Some points, one per row:
[ -24    7   -7    2  -26  -75  122  -87  -47 -109   72   13  -28  118
   44  -60   78   17  -23 -127 -127   -8 -100   23   23   24  -95]
[  30   84  -17   -3   55   84 -125   37   47   10  -29   29   10    0
  -52   31  -45  -27  -17  127   93   28   72  -41   -1   17  116]
[ 85   8  39 -14  12   3 -56  24  85   6  -6  38 -53 -76 -52  12 -89  14
   5  97 119  20  23  27 -61  77  55]
[ 66  17  36  -4  11  34 -61  31  49  59 -23 -28 -26 -71  -3  49 -13  -2
   8  46 124 -12  33 -14 -28  14  64]
[ 21   3  55   0 -42  -4  11   7  40  12  40 -24  37  20  22  21  26  -6
 -55 -19  -2  38 -47  -5   2   9  15]
[ -3  33 -31 -21  13  -3   1  -4 -49   1 -18 -37 -16 -20 -13   4 -36   3
  18  23  23 -12  14   5  15  -4   3]
[  47   18   19    2   15   51 -117   57   73   36   -5  -27  -10  -23
  -45   65  -20   39   37  100  112  -10   43  -41  -50   43  109]
[  69   35    8  -29  -11   50 -120   47   80   66  -39  -33  -22  -67
  -41   91   -8   -8  -17   84  127  -26   64    2  -58   31   99]
[ 51 -29  45  17   3  -2  15  34  26  12  -2  -1 -39 -25  -9 -10  -2  -3
 -31  12  28   8 -54  44 -22  51 -29]
[  10  -62  -15  -16   74  -27   47  -33  -56  -35   33    9   19    9
   11  -72   40   64  -16 -115  -50   13   -3   30   10   -1  -36]
[  48   29   13   -3  -17   68 -127   94  103   40  -93   -5  -26 -100
  -68   69 -121  -36   23  127  127   58   78  -30  -30   55  111]
[ 20 -42  19   8 -20  38 -37  39  39  -6  -9 -30  19 -46  -5  41 -35   3
  26  56  46  18 -20  -3 -37  38  24]
[  -8  -55  -46    4   36  -32   80  -66  -43  -43   49    8   36   57
   10  -55   89   53    0 -127  -93    2  -38   23   26   -2  -48]
[ 105  -32  -18   -6   84   49 -104   70   60   81  -34   12  -17 -127
  -60   -6  -66   -2   -4   92  127   49  107   46  -57   59  100]
[-35  24 -13 -10 -13 -14  31 -16 -55 -24 -22 -27  26  11  -3 -34   9  23
  -6  25 -51   7   5  21   5  21 -62]
[  0 -11 -16  39 -11   5   0  66  24  20 -15  30  23 -31 -20  20 -42 -21
 -41   5  39  23   7 -23   7 -31  -1]
[  8 -18 -20  28  -9  23 -52  23   0  19 -22   7 -11 -41 -12  44 -42 -17
  24  72  33   4  15  13 -19  28 -13]
[ 24  19 -45 -23 -13  13 -40  12  36  17 -10 -28  -2 -37 -67 -14 -36 -23
  32  77  29  12 -24  15 -49  19  -1]
[ 29 -19 -32   4  32  20 -14  -1   2   2   7 -20 -20 -23  65 -52 -11 -17
 -12  17  17   6  29  50 -37 -27 -69]
[ -91  -33  -40   23    9 -110  127 -127 -127 -111   70   22   69  124
   76 -109  127  107  -19 -127 -127  -58 -126   -6   99  -59 -127]
[ -8  20  37   9 -50  14  -7  27  24  50 -58  -1 -20 -67  18  72   7  55
  12  56  66   6  55 -13 -51  19  72]
[-26   9   2 -52 -32 -39  30 -39 -61 -39  26  12  20 118  -6 -37  69 -39
  17 -93 -76 -32  23  12  13 -33 -19]
[ -84    2  -37   25  -21  -30   91  -57 -102  -58   40  -19   37   65
   23  -69   61   27   -7  -72 -127    6  -77  -13   16  -11 -127]
[ 15 -31 -14   8  29   1 -51  19  40  28 -40  -2 -23 -79  -2   4 -51 -39
 -11  36  87  -3  38  46 -53  15  -1]
[   5   46   19    3   10   20  -62   50   48   76  -69  -21  -23 -108
  -10   41  -61  -38  -21  127  104   30   61   11  -36    1   37]
[ -6  -1   5  27 -15  -4  -8 -27 -22 -26   3 -33  16  21   2  16  -4  15
  10   6 -54  32 -29 -48  15   5 -16]
[  -6  -40   19   13   32  -32   57  -42  -49  -36   39   10   50   28
   31  -53   33    5    3 -111  -41   -8   -5   19   25   -1  -58]
[ -23   -2  -61   -9   18  -41   83  -77  -45  -12   32   24   19   50
   -1  -58   61    9   12 -122  -58  -13  -21   47   39   -5  -78]
[  12   -1   -2   -5  -17  -79   79  -89  -33  -40   55   42   15   46
   -3  -11   54   78    0 -127  -76  -20  -72  -15   36   15  -39]
[  2   6 -32  19 -12  -4  47 -49 -13 -35   4  20   3  24  63 -19  26  32
  -4 -36 -67   5  -5  21  -5  11 -55]
[ 42  -2  -7 -32  37   2 -41 -19 -14  -2 -27  28   7  16 -26  -5 -21 -23
  23 -23  15 -10  59 -22   3 -25  25]
40 more points follow, each with its number after it:
[  -9  -49   -6   18    1  -59   76  -82  -16  -89   93   16   43  101
    5  -18   56   24   55 -104  -86  -26  -79   12   12   19  -75] 0
[-11 -24  29  -1  21  -4  69 -20 -30  -3   8 -16  -6  17  66 -52  26  14
 -27 -81 -42  14 -32 -10  34 -51 -28] 1
[  13   -2   14   17   -2   50  -50   44   28   52  -83  -32   -7 -100
  -17   20  -47   21   22   81   97   36   44  -28  -15   10   28] 2
[-18  22 -23 -36  -3  15 -70  25  18  28 -42 -36 -19 -41 -63  11 -43 -51
  -3 127  70  -2  87  62 -69  41  45] 3
[ -32    7    7  -13  -63  -67   97  -83  -66  -61   57   21   53  102
    9  -21   68    4  -13 -122 -127  -10  -27  -12   46  -28  -52] 4
[-48  16  24  26 -39 -17  49 -18 -19 -33  -1  23   6  39  41   2  48  19
 -26 -28 -72  -1 -57  -1  23 -20 -14] 5
[ -52   -7   19   16  -12  -30  101  -73  -80  -62   54   33   65  118
   20  -42   92   62    7 -127 -127  -27  -59  -30   55  -53  -54] 6
[  58   66   12   -1   -5   60 -121   60   42   66  -84   16  -24  -96
  -11   56  -49   38  -21  125   77   20   92  -21  -12   19  111] 7
[-73  12 -41 -10  -1 -26  17 -18 -52  24 -29 -35  17  20  -1 -22  -2 -56
  10   5 -51   6  24  17  13 -40 -14] 8
[  17  -18   36    4   18  -10   72  -14   21  -12   39   37   -1   54
   27   11   16   16   -9 -112  -16  -23  -26  -17   31   -4  -20] 9
[ -61  -31   45    2  -23  -56  127  -84  -53  -62   55   38   61  112
   54  -60   95   41  -20 -127 -127   17  -84  -14   71  -26 -116] 10
[ 11  23 -31   1   9  64 -43  26   7 -21 -19   0  26  24 -25  -8 -29 -72
  15  44  18  14  23 -37  22 -21  45] 11
[-43 -30 -11   8 -20 -11  68 -32 -18 -48  55 -25  37  39   5 -16  37  18
  -5 -66 -73  -6 -89 -23  22   7 -79] 12
[-44  20 -34  -1  15  27   0 -25 -66 -37 -15  26  47  72   4 -49  34 -30
 -11 -63 -96 -10  -7 -33  54 -55 -32] 13
[ 15  -9 -15  -6   5   2 -17  16   2  -6   3 -25 -14 -54 -38  15 -41   7
 -15  63  62  28  -9  22 -17  45   2] 14
[ 49  13 -10 -10 -34   0 -37  14  57  27 -21  19 -34 -17  -5  78 -18  12
 -16  28  39 -25  20   2 -14  36  57] 15
[  8  -9  91   2 -30  -8  24  35  23  -3  35   1  27  46  30  -2  35  21
 -25 -23   2  26 -36 -21  -1   1  13] 16
[ 64 -17 -14  18  -4  37 -86  65  80  75 -60  -5  -4 -50 -44 102 -36  24
   4  86 127 -12  29 -36 -38  22 127] 17
[ 39  12  20  -7  -8   8 -29  -6  13 -14 -31  -7  -2 -18 -33  21 -45  28
  12   0  57  20  -5 -53  24   7  68] 18
[ 19   2 -46 -17  67  67 -52  35 -15  26 -32 -15  -4 -61 -49 -12 -61 -28
  44  99  42   8  42  -8 -33  -7   7] 19
[ 34 -24   7 -17  16  69 -81  89  87  67 -33 -12  -4 -74 -89  40 -88 -75
   7 124 127  11  38 -13 -46  56  72] 20
[ 20   5 -12 -23  14  16 -90  34   4  38 -21 -40  -7 -41 -20  -4 -54 -47
  -4  74  48  27  34 -11 -30  -3  31] 21
[-33  -8  10  -1  33 -14  50 -16 -46 -17 -10  14  -6   7 -18 -24  21  21
 -10 -79 -53  12 -10   8  45 -14   3] 22
[-32   7 -14 -33   1 -23 -27  -5  -3  -9   4 -31   5  18 -29  -6   0  10
   3  15   5 -29  50  47 -26  12  33] 23
[ -52   17  -24   17  -10  -43   70  -43  -50  -34   22   -1    3   29
   30  -37    6  -36    7  -38  -74    1  -47    3   24  -13 -108] 24
[  41   18  -22   15   21   84 -127   69   74   62  -67  -31  -34  -63
  -48  107 -105  -56   43  127  127   20   96  -26  -20   16  117] 25
[ -42  -71    7   11   32  -73  127  -92  -98  -83   85   16   29  107
   38  -84   85   37   -3 -127 -127    0  -76   26   70  -15 -118] 26
[ 47  22  26  19  10  64 -92  80  85  67 -52  25 -12 -95  30  73 -84 -22
  10 127 127  32  49 -24 -42   5  66] 27
[ 50  84   2  -6  -7  65 -96  24  33  29 -49 -50 -64 -64  13  75 -76 -16
 -11 127  54  31  33 -39  -8  18  69] 28
[  7  12  56   1  -9  27 -86  96  88  25  10   9  36 -13  -6  32 -43 -29
 -41  79  84  -6  38   6 -11  27  80] 29
[ 61 -23 -12  21  30   4 -61   3  61   1  25 -39 -14 -33 -36   6 -14  32
  21  69  71   6  33  14 -57  60  24] 30
[  21   -2   32   -1  -46  -16   52  -43    2  -28   33   29    0   58
    6    8   38   27   -2 -124  -38  -31  -46  -28   14   21  -15] 31
[  1   4   4  22 -12  -9  24  32 -19  40 -21   6  15 -47  41  13 -25   5
 -51 -31 -26  23 -27 -41  -2 -36 -50] 32
[  -5    0   -6   34  -44   12   -5   58   68   53  -70   16  -60 -124
    0   74  -59  -45  -42   68   74  -30  -11   24    6   31   60] 33
[  6  -1  19  21 -50  -4 -17  17  48  65 -38  -5 -32 -28  25  82  21  66
 -19  60  35   9  41 -23 -37 -19  63] 34
[  42    9   37    7    4   38  -51   74   50   85  -48   19  -43 -119
   30   22  -77    7  -37   58   93   23   -3  -28  -45  -21   15] 35
[ 57 -14 -38 -19  53 -11 -92  37  41  51 -39  15 -25 -87 -45  -3 -51 -18
   1  58 111  25  91  31 -22  17  74] 36
[-127  -46  -23   -4  -32 -127  127 -127 -127 -126  114   15   54  127
   79 -117  127   46  -14 -127 -127  -62 -127   35  120  -57 -127] 37
[-12  22  18 -30  32   1 -54 -41  -9 -46 -38  -1   8  43 -43 -33  -4  -6
  48  37  -4  -2  89 -41   6 -22  14] 38
[-29 -15   5  37  -9  -6  50  -8 -45 -26   1 -16   6  -2  65  -1 -19  -1
  -7 -26 -66   0 -43 -26  57 -46 -78] 39
Which three of these numbered points are nearest to each point below, ignoring the direction in which the first points spread most? Their numbers follow each, nearest first.
[-29 -33 -13  37 -40 -80 100 -51   1 -43  72  12  12  36  30 -37  26 -38
  -9 -98 -87  -5 -81  19  52 -11 -94] > 24 12 20
[ 45 -14  49 -10   0  18 -23 -15  23  47  31  -9 -29 -28  25  37   9  18
  -1  19  64 -13   3 -40 -18   0  57] > 31 9 1
[-38  -2 -22  10  -3 -33  69 -21 -68 -13  24  23  10   4  68 -43  24  14
 -40 -71 -72   9 -19  14  28 -31 -92] > 32 27 35
[-36   1  25  14 -25 -26  62  -8 -15   9  28  -4   5   4  33 -49  36  -3
 -26 -26 -27  10  -7  21 -12 -23 -26] > 1 5 27
[ -70  -22    0   38  -55  -14  110  -46  -74  -60   18   14   69   77
   37  -54   65   21  -11 -127 -127  -35  -79  -10    4  -48 -127] > 12 5 27
[  2 -24   9  28 -63  16  -4  62  51  38 -17   9 -67 -70  20  77 -59 -67
 -28  28  69 -30 -45  54  36  36  24] > 33 15 5
[-20   0  -9  -6  14  16 -86  34  50   8 -10  10  37  -4 -31  43 -45 -55
  36 103  78  43  63  -5  18  17  63] > 25 11 26
[ -87   -9    5  -12  -52  -94  127 -127 -127 -127  117   42   53  127
   57  -89  127   63  -23 -127 -127  -28 -100  -18   78  -68 -127] > 37 6 10
[ 17  -7  34  -2 -13  34  21  28  24  45 -20   3 -38 -56 -27  -7   7  38
 -39 -11  34 -29 -46 -11 -17  -2 -12] > 35 1 12
[ -2 -26 -25  38 -31   6  -4  42  18  50 -19 -18 -86 -84   4  61 -59 -60
  -7  31  47 -43 -37  65  19  59  44] > 33 14 24
[  90   21  -16    3   10   -3  -88   45  111   84  -46   32  -58 -127
  -74   60 -118   16   -6  119  127   -1   33   -7  -79  103  123] > 15 14 30
[  79   28  -66  -24   67   73 -127   77   37   62  -46  -48  -35 -127
  -61   21 -127  -72   61  127  127   24   95    1  -59   25   94] > 19 21 36
[ 36  61   1 -11  26  29 -39   1   6   3 -69  -6 -43 -44 -21  23 -34  22
  -1  72  32  41  52 -31  35   3  69] > 7 28 22
[  28   28  -11    3   32   69 -127  127  112  127 -120  -48  -56 -127
  -44   64 -127  -39  -17  127  127   50  127   13  -57   43  127] > 22 8 1
[ 12 -10 -42 -34  30 -29  -6 -14 -21   2   5  19 -18 -17 -27 -29   3 -33
  18  -6   8  -3  44  27  -9  -1   4] > 36 21 23
[ -44  -13  -32  -12   10  -60   77  -72  -57  -76   67   53   45  109
   31  -45  103  -14   41 -113 -102  -39    1   32  -25  -21  -63] > 23 0 4
[-25 -25 -25 -32   0 -11 -10   3 -19 -12   4 -34   1   6 -20   8  19 -59
  14  17 -13 -28   8  72   2  26 -18] > 3 23 20
[-45 -20  35 -17 -36  27 -13   9  47   0  -2  -7 -18  26  37  12  -4   2
  -3  31 -30 -15  -3  16 -18 -11  26] > 5 10 29
[  1 -30   1  23 -23 -23  14 -15   2  29  -4 -28  20   2  17  63  42  36
  -1 -53  26 -18 -14 -26  -6 -27  26] > 17 34 15
[ -45   10   40    5  -41  -57  124  -84  -30  -36   48  -16   11   72
    7    8   58   16   35 -127  -75  -22  -56  -69   86  -31  -25] > 18 31 4
